A state moves one step at a time under one of 6 hidden systems, and each row is a state written as 18 numbers. Each run below is a few steps of one system.
path 1, vutus (10 x 18):
[[-27  21   2   6 -20 -24  14 -27 -20   3 -12  -4 -10  15 -19  -8  -1 -10]
 [ 13 -22 -12  23 -19  -3 -10  14  13  15   2  -9  -9   3 -39   9  -4  -9]
 [ 27 -25  -1   0  28  12 -28   1   4   9   8   3   9  -8  19  -4 -14  10]
 [  4   9  11 -15  26   8  25  -1  -3 -26  -9   5  18  -1  20   3  14   1]
 [-27  21   6 -18 -27  -8  20   2  -4   7   2   2  -9  10   7   1  -5 -15]
 [-14   3   4  29 -11  -4 -15   3  -6   8 -10  -4 -24  -3 -28 -10  -8   3]
 [ 20 -16 -18   9   1   6 -16  10  11   1  17  -6   6 -12  -9   8  14  21]
 [ 18  -3  -8 -15  18  -9  -4 -25  -4 -13   4   8  18  -2  28  -3  -7  -2]
 [ -9   0   7 -14   3   2  33 -10  -1  -6 -22  -4  10  14  -7   6   2 -19]
 [ -9   3  20  -2 -13   0  -2  25   0  24   3  -2 -12  14  -5  -7 -14 -18]]
path 2, duz:
[[  5   9  28  12  -6  -4  -7  32   4 -10   3  15  -7   1  12   8  -4 -18]
 [ -7   6 -25  15 -21   8  -4  -5  -2   3   4 -15  -3 -18 -29  -3  -5  13]
 [ 10 -16  13   2  17 -23 -13  -3  -2   3  11   2   4  21   6 -10  23  17]
 [ 21   6 -26  -8   6   4  26 -12   2 -19  -7  -4  14  -7   2  16  -1 -18]
 [-34 -11  17 -18  -7  -3  -1 -26  -3  15 -12  13  -4   9  12  -3 -11   4]
 [ 12  -2  15   9  11  28  -2  41   8 -12 -16  -3   4  -2   3  -5 -14 -16]
 [ -9  10  -8   1 -14  -5  -1  -3  -4  35  28  -5 -23 -18 -22  -4 -10   8]
 [ 12   7   2  20   5 -15 -27  15  -1 -28   7   5   0   9  23  -3  28  15]
 [  4   6 -31 -12  -9  -2  34 -24  -5  -4   1 -21  23   3 -26   6  13   0]
 [ -5 -26  34  -6   8 -23 -11 -26  -3   0 -14  29   8  20  20   3  -8 -10]]
path 3, dut (10 x 18):
[[  4   6   4  -2 -24   2   3  59  12   3  21 -20   2  25  -9 -14  23  -2]
 [ 21 -18   6  19  34 -20 -25 -20  -5  24   5  17 -33 -13   3   3 -22  -6]
 [-10  -5 -14 -22   2  37  15  -9   5 -14 -12  -9  32  -7  10  22  21  30]
 [ 11  34   2  -8 -12 -30   8   7 -14  -5  16   0   2  10  15 -30 -21 -33]
 [-23 -19  20  28  -1   4  -1 -15   1   5 -28   9 -15  -6 -42  15   0   7]
 [ 10  -8 -19 -15  -9   8  -7  39  21   1  21 -10  -2  11  24   1  22   9]
 [ 17   6   4   6  32 -12 -14 -29 -21   7   0   5  -3 -13   7 -20 -30  -2]
 [-17   3   7 -12 -14  16  31  -5   4 -10  -8  -2  25  -1 -15  29  23   9]
 [  7   8 -14   3 -22 -24 -10  15   4  -1   7   0 -18  15  14 -23 -16 -30]
 [-12 -19  19  16  23  17 -10  -8  -2  14 -18  -1  -7  -8 -25  -1   0  23]]
path 4, dut, 10 rows:
[[  0 -12  21  -4 -18  -7  -4   1  -3  31   7  -1  11  21 -14  21  -2  -8]
 [ 11 -30  -9  -6   1  15  -5  14  22   3  -8   6  -2  -9   5  -3 -25 -17]
 [-15   6   5 -15  29  10  20   3   3  -5  -5   1 -15 -13   9 -25   3  10]
 [ -1  33   8  18  -1  -9   1   3 -14 -25  -2   6  -5  -4   9  15  15   0]
 [ -8   4 -13  12 -31 -10 -20 -16  -7  13  14  -7   1  -2 -16   6   1  16]
 [ 16 -35  11  -5  -1  -9 -12   2   8   7   6   0  26  19  -4  -9   0   0]
 [ 19 -13 -17  -9  25   6  26   0   8   5  -8  -8  -3  -6 -10  -2 -11 -21]
 [-25  14   8 -16  11   8  16  -3  -6   2 -21   1 -19  13  24   4   4  -7]
 [ -7  31  12  21 -16  16 -17  24 -10 -10  -5   0  -4 -12   5   6 -11   0]
 [-11  -6   9   4 -17 -16 -11  -6   3  10  33  16  -3 -20 -12  -6   5  27]]
path 5, duz, 10 rows:
[[  6  20  15  -6  30   7  16 -10 -14   0 -13   7  -7  -4  17  34   1 -10]
 [-27  -8   0 -17 -37  21  -1  13  18   2   1   7   4  -8  11   7 -10   2]
 [  3  11  21  19  10   0 -15  15 -14  -3   1  -6   4  -6 -14 -41 -18   4]
 [ 11  -3 -12  14   5 -16  13   9  10   8  17  -2 -27  -5 -24  18  26   2]
 [ 10  -2 -27  -4 -13 -15 -23 -22  -7  -9   1  -5  13  19  27  -1   3   3]
 [ -7   6  17 -13  22  14  26 -16 -13  -9 -20  -5  24   4  -5   8   9   7]
 [ -7 -27  18 -15 -15  -1  10   9  20   9   1  20  -1  -5   2   2 -23 -24]
 [ -3   9  -5  20  12  16 -21  11  -5   0 -14  -4 -24 -17   2 -23 -28   1]
 [ -3  11  -2   1  -1  -2   1  27   2  22  23 -15 -23  10  -7   6  29  17]
 [ 23  18 -12   9 -20 -25 -16  -8 -11 -21  19   2  25   6  10   6   8  -3]]
path 6, vutus:
[[ 24  -7  -2 -19  44   0  43  10  15 -16  19   9   2 -32   1 -15   6  -3]
 [-29   7   1 -24  -4 -11   6  -4   4   4 -14  11 -34  30  48  11  13 -11]
 [-16  35  -4  28 -24  16 -11  15 -21 -12 -29 -27   3  11 -23 -14  -9  -5]
 [ 15  -3   3  10 -13   0 -15  -1  -5  36  41  -1   7 -22 -30  28   3  22]
 [ 14 -33   1   7  10 -21 -14 -18  15 -37   1  31  12 -15  17 -17  -6   3]
 [ -6  -8 -25 -38  19  15  41 -12   7   5 -15 -21   5  15   5  -8  10  -3]
 [  8  25  26   6   0 -20  -7  17 -21  16  -5  -5 -10  38  13   5  -7 -35]
 [-13   9   9  23 -11  41  -3  26   4  -3 -16   2  -6 -35 -24  18 -19   3]
 [-12 -11  15  -8  -5 -11 -24  -5   2  13  39  10   9  -5   8 -12  20  46]
 [ 13  10 -38  10   8 -27  20 -22   4 -46  -2   6  -7 -18   1 -22   4  -8]]
path 7, setul:
[[-26  -2   6  -5 -22  37 -12  10   2  16 -13  -4   6  -4   1  14 -14  11]
 [  8   8  20  13  -1 -12 -10  21   0   0  26  12  -9 -21  -6 -30 -17  -1]
 [ -5  -6 -15   4  15  -7  28  -7  11 -10   3   0 -17 -15 -21   6  33  17]
 [  0   0 -13 -12 -12 -23  -8  -7  -2  -6   1  -5   4  38  30  -2  20  -2]
 [ 19   2  -2  12   1   4  -7 -27 -21  -2 -18 -10  31   5 -16  12 -21 -12]
 [ -3 -23  17 -20  -1  26  -1  14  14  27   5  10   5 -10   7  16 -20  -3]
 [  2  12   2  14  12   1   3  27   6 -15  -4   5 -29 -18   4 -29 -20 -18]
 [-29  20   0  -5  12   4  22  -6  -8   5   4 -12 -18  -3 -11  -5  31  32]
 [  2   9   6  16 -29 -34 -20  -1  -7 -10  12   8   2  25   9  14  25   1]
 [ 16 -24 -26   3  -9  -3  -5 -39  -1  -6  -4  -4  32  -8 -22   5 -12   6]]
path 8, zusu (10 x 18):
[[-18 -20  13   4   7  24 -22 -24 -10  35  -5  -3   5 -11 -18   9 -12  36]
 [ 23  -4   6  -7  22  -4   8  19  15 -27  31  18  10 -32  19 -11  12  14]
 [ -9  40 -27  -2 -10 -19  26 -32 -21  -6  -2 -10 -14  -5  -7  -4  -5 -14]
 [  5 -26  11   4  -5 -20 -11   1   3 -10 -20  -2  12  50   8   8  28  -5]
 [ 19 -15 -11   5 -15  22  -9  28  13  22   0  -8  -2 -10 -16   5 -38 -27]
 [-31 -16  24 -22  26  17   0 -22  -2  23  -7  11  -7 -10  13  -7  -7  25]
 [  2  28   4  10   5   7  15  39   9 -40  12   6  -4 -23   8  -9  20   5]
 [-14  32 -17   7 -27 -24  -8 -32 -28  14  13 -16  -4  12 -12  -4   5  10]
 [ 38 -31  11  18  14 -17 -19  -2   2 -17  -9   4  31  22  -3  17  14  -6]
 [ 10 -20 -33 -20 -11   9  22  -6  19  22   5  -3  -5 -17 -15   5 -33 -27]]
path 9, setul:
[[  2  16 -34  11  -7  19  -1 -12 -14 -28 -33 -28  21  11  -6   1   7   6]
 [ -3   2  32 -27 -11   0  -3  -7 -13  36  23   7  28  10   9  10 -16   0]
 [ 11 -17   6  31   0   2  -2  16  15 -19 -18  18 -17 -24 -20   5 -22 -27]
 [-22  -5 -21 -27  14  18  13   4  11  17  10 -15 -16  -6   8 -30   9  27]
 [ 15  31  24  20  11 -28  -7  14 -20 -18   3   4  -6  19  12   4  20 -10]
 [-19  -2 -29  -1 -31   8   7 -39  -2   1  -8  -6  10 -12 -21  29   5  15]
 [ 14 -34  30 -11  -3 -15 -26  14   9   2  11  14  27  21  21 -25 -12  -6]
 [ 29   5 -26  13  22  17  27   5   1  -1 -13 -17  -7 -22 -33  10 -16 -22]
 [-33   0  18 -34  15   9   1   0   3  22   2  11 -24  10  44  -5   4  12]
 [  3  34   6  46 -16  -2 -13  23 -15 -36 -17  -8  -2  -1 -18  -6   1  -8]]
path 10, zusu, 10 rows:
[[-17   6  -2  -3 -23 -17  22  16   1  18   8 -19 -15  19 -34 -42  -3 -16]
 [  7 -12  20  32  28  -3 -40   4  -8  20 -14   3 -30  12   2  18   5  10]
 [ 16  -1 -35 -14  -5  34  -3  11  14  -2  16 -12  19 -27  11  20   5  22]
 [ -6  22  29 -24   2 -21  16 -24 -21   0  14  15  23   0  19 -13 -14 -10]
 [ -8  -9  -1  29 -10 -12  17   0  10 -35 -28   4  -7   1 -33   4  16 -12]
 [  2 -19 -23  -8  -8 -11 -23   5   8  32  13 -15 -20  24   6 -26  -7   0]
 [ 20   6  21   6  41  29  -7  10 -13   8 -18  -3   6  -4  10  25 -12  -4]
 [-26   3  -6 -24 -30  10  21   0  16  -1  20  10   5 -21   1  15  13  17]
 [ -2  20  22  15   0 -25 -16  -7 -19 -27  -3  11   6   3  14 -36 -16  -7]
 [  8 -10 -23  19   3   1  14  -3   2   5  -8 -24  -2   5 -48   9  24   9]]
path 11, Mufeg (10 x 18):
[[-12  26  34  14  -3  -1 -10   2 -21  12  -3   8  -8 -10  -4  -7 -31 -13]
 [  1 -16 -10  18   5  20   1  15  15  -9  -5  -9  -5 -14 -27  17  27  24]
 [  8   0 -20  -3 -12 -28 -22 -16  -3  -6  25   5   3  -1  21 -31 -10   5]
 [ -1  13   3  -3  25  -2  30 -33 -20  -3 -21  -6   7   3 -14  17   6  -5]
 [ -8 -28  -1 -16 -28  -2   1  15  24   3  -5   6   0  25  13  14   9 -15]
 [  7   8  25   4  19  15 -15  13 -13   9  -9   2   3  -7   5 -20 -40 -16]
 [ -3  -2   2   3  12  14  11  24  11  12  19  -6 -16 -15 -17  13  31  27]
 [  1  23 -16  11 -24 -20 -23  -6  -6 -27  16   9   1 -13  22 -15  -4   6]
 [-11   3 -15  -1   9   5  18 -41 -17   0 -22 -17  12   3 -28   1   4  10]
 [ 10 -34   4  -7 -16 -29  -1  -1  14   5   3  10   5  33   4  10   9 -21]]
path 12, Mufeg, 10 rows:
[[ 18 -23   8  24   2  11 -29  26   8  11  18  -6   9 -15 -32 -16  -2  23]
 [ 18   8 -23   5  20 -27   5 -22  -2  -9  32  10 -18 -33   0 -13   5  14]
 [-16  14 -18 -14   1 -14  23 -35  -8 -28 -19  -1   4  16  21   7  26   4]
 [ -5  -7   1 -16 -26   2   4  -1  -4  12 -23 -15  21  43   0   7 -14 -31]
 [  4 -26  36   6  10  14  -9  19   6  33  -7  12  -8  -4 -15  10 -28 -17]
 [ 14  -5   9   7  25  17  -6  41  18 -11  21   9 -11 -32  10  -8   7  17]
 [-13  42 -21  -2  -6  -3   2  -4 -14 -13  24  -9  -8 -21  11 -23  11  26]
 [-15  20 -14  15 -27 -20   1 -37 -20 -12 -14 -12   9  16 -21  16  20   8]
 [ 12 -42 -17  -1 -16 -13  -7 -30   9   3 -22   2  18  24 -13  12 -15 -23]
 [ 17 -37  29 -22  40   1   8   4  10  18  -6  15   4  10  14 -10 -22 -22]]

Name the system that made each run.
path 13 (2 x 18):
[[  2   8 -22   5 -36 -13  10 -21  -5  19   0  -9  -1  18 -21  54  14 -14]
 [ 10 -46  12  -8  -9  -5 -31  -6  13  -8 -14  19  28  19  27  -9 -27 -14]]
	zusu
path 14:
[[ 16  10   4  -5   3  -7 -22 -17 -14  19  20  13   5 -19  20  -4 -41  -9]
 [-21 -19  14  -7 -10  10  23 -14  11 -24 -10  12  29 -17 -21  -4   4  13]]
	dut
path 15 (2 x 18):
[[-21  17   9 -11  16 -13 -14 -29 -20   3   3   7 -10   6  35 -19   4  23]
 [ -1  11   6  -4  -9  15  32  34  10 -26 -15  -8  12   7  -6  15  19 -16]]
	duz
path 16:
[[ 17  14   1   9  20 -11  22   7  -2 -38 -16   3  -1   0   5   1  11 -20]
 [-23  24 -18   8 -14  -1   1 -16 -12  17  -5 -14 -26   6 -12   9   8   9]]
	dut
path 17 (2 x 18):
[[  7 -21   6  -3  -9   5 -12  16   8  15   8  -6  16  18  -6   9  10   7]
 [ 13   5   9   4   6  -4  -2  -3  -3   3  13  14  -3 -27   1  -5 -28 -12]]
	Mufeg
path 18 (2 x 18):
[[-16   8 -10 -18  10  32  25   8   6  15 -11  -9 -19  -5   7  27   6   1]
 [-23  20  26  -7 -22   3 -15  17  -4 -10   8  12   6   5  32  -4   3   9]]
	zusu
path 19:
[[ 20   2  12   2  -8 -12 -21  32  -3  17  14  -6  -3  17   9 -29 -29 -28]
 [-10 -26  17   6  28  17  11 -12  11  11  -9  16 -14 -31 -24  16  -4  15]]
	dut
path 20, 2 rows:
[[ -6  22  16   6   9 -14   2  11  -5 -32   6  13  -6  -6  21 -21  12   6]
 [-13  10 -14   3 -25  -8  23 -13  -4  -8   0 -12  10   6 -30  14  24   7]]
	setul
path 21, 2 rows:
[[ 20   2  -8  -8  45  -9  27  -8   6 -25   4  11 -10 -25  15 -21  -4 -10]
 [-30  23  -8 -26  -5   3  23   9   0   0  -4 -12 -17  23  26   0  27   4]]
	Mufeg
path 22, 2 rows:
[[ -7  -2 -24 -18 -17   2  21   1  11   3   8  -9   0   0  -6  -7   6  -1]
 [  0  -4  20   8  14 -12 -11   1  -7  -3 -15   4  -8  20   9 -15  -5 -12]]
	dut
path 23, 2 rows:
[[ -7   3  23  11   0  -8  -7  -8 -16   1  -4   0  12   1 -18 -24 -15   3]
 [ 13 -19  -1  13  14  -1   8  13  15   0  -1   2 -16  -6 -15  15  13  -5]]
	duz
path 24 (2 x 18):
[[ 14   3   9   4 -19  -5  -3  48  19   1  52   5   3 -20  -8  -8  12  11]
 [-18  36 -18  23   3  -8   0 -28 -16 -23  -3   5 -25 -40  -8 -21 -12  13]]
	Mufeg
path 25 (2 x 18):
[[  3  20   5  13  -9   2  -1  20  -8  13   3  -8 -14  -2 -12  -5 -19 -19]
 [-18 -19  19   1   0   2 -11  -1  10  10   4  17 -12  -9   1  10   5  19]]
	dut
path 26, 2 rows:
[[  1 -19   0  -5  12   1  12 -14  10 -35  -8   9  27  -3   4   3  26  20]
 [  0   9 -14 -32  -8 -15  24  -8  -2  11  11  -7   5  16  14 -18 -11 -23]]
	vutus
path 27:
[[ 17  14  38  15  22 -35  -7  -3 -22 -30  -4  13  17  21  13 -24   6 -11]
 [ -6  -4 -32  -2 -24  26  24 -13   7  16 -14 -19   7  -5 -37  46   7   0]]
	setul
path 28:
[[ -5  -3 -22  10  23  12  -7  -9  -4  22 -11 -20 -30  -6 -17 -14  -9  10]
 [ 29  -3   3  13   4  -6 -18  13  -1  -9   8  -3  17  18  11  28  27   4]]
	vutus
path 29 (2 x 18):
[[  7 -11  -3 -22   6  10 -10 -16  -7  12   8  -8  31   6  12  -9  -7  18]
 [ 24   3  18   7   7   2   8  21   2  -8  -4   9   8  -5   1  16 -15 -31]]
	setul
path 30, 2 rows:
[[ 19  -2  -8 -10  22  -1  -3  -9  -5  19  19  -4   3 -12   4  -9 -13   3]
 [-10  10  14  -6   3  -9  18  -4   0 -12   8  15   1  -7   8  14  20   6]]
	Mufeg
path 31, 2 rows:
[[ 18  14  -4 -29  20   6  12  -3 -10 -10 -13  -4  19  20  49   8  -9 -26]
 [-42  20  27 -10 -21  23  21  -6  -6  11 -12  12  -1 -19  -9  18 -21  -5]]
	duz
path 32 (2 x 18):
[[ -5  -3 -11  21   7  -6 -21 -38 -16   0 -22  -1  -8  -2 -10 -13 -17   8]
 [ 25 -27  -7 -12  17 -11   9 -12   4   5   1  -6  20  23   0  16  25   2]]
	Mufeg
path 33, 2 rows:
[[ 19  13  -6  27  13   3   1   6 -12  -1 -12 -22   0  13 -27  30  28   7]
 [ -9  -2 -16 -22 -23  -5 -17 -26   1  14  18  13   6  -3  33  16 -10   8]]
	setul
path 34 (2 x 18):
[[-21 -10   3   9 -17   5   0   9  14 -40 -13   7  12  -7  -6 -24  12  17]
 [ 21  11 -10  15   9 -27   2  12  -6   4  24 -14 -15   8 -17 -15  22   4]]
	dut
path 35 (2 x 18):
[[-12 -15   3   6   5  -6 -27   8   5  20  14  -2 -24   5   2 -19  15  29]
 [ 35  25 -20   2  11  -7   9  16  -7 -19  11 -17  13   7   8   2  15  -9]]
	duz
path 36, 2 rows:
[[ 20 -40 -31   0 -16 -47  -5 -22  20 -19   8   9   4  18  -2 -22   7 -15]
 [  5   2 -13  -5  46  10  11 -41 -22  -3 -48 -14  -3  18  10   8  -6 -10]]
	duz
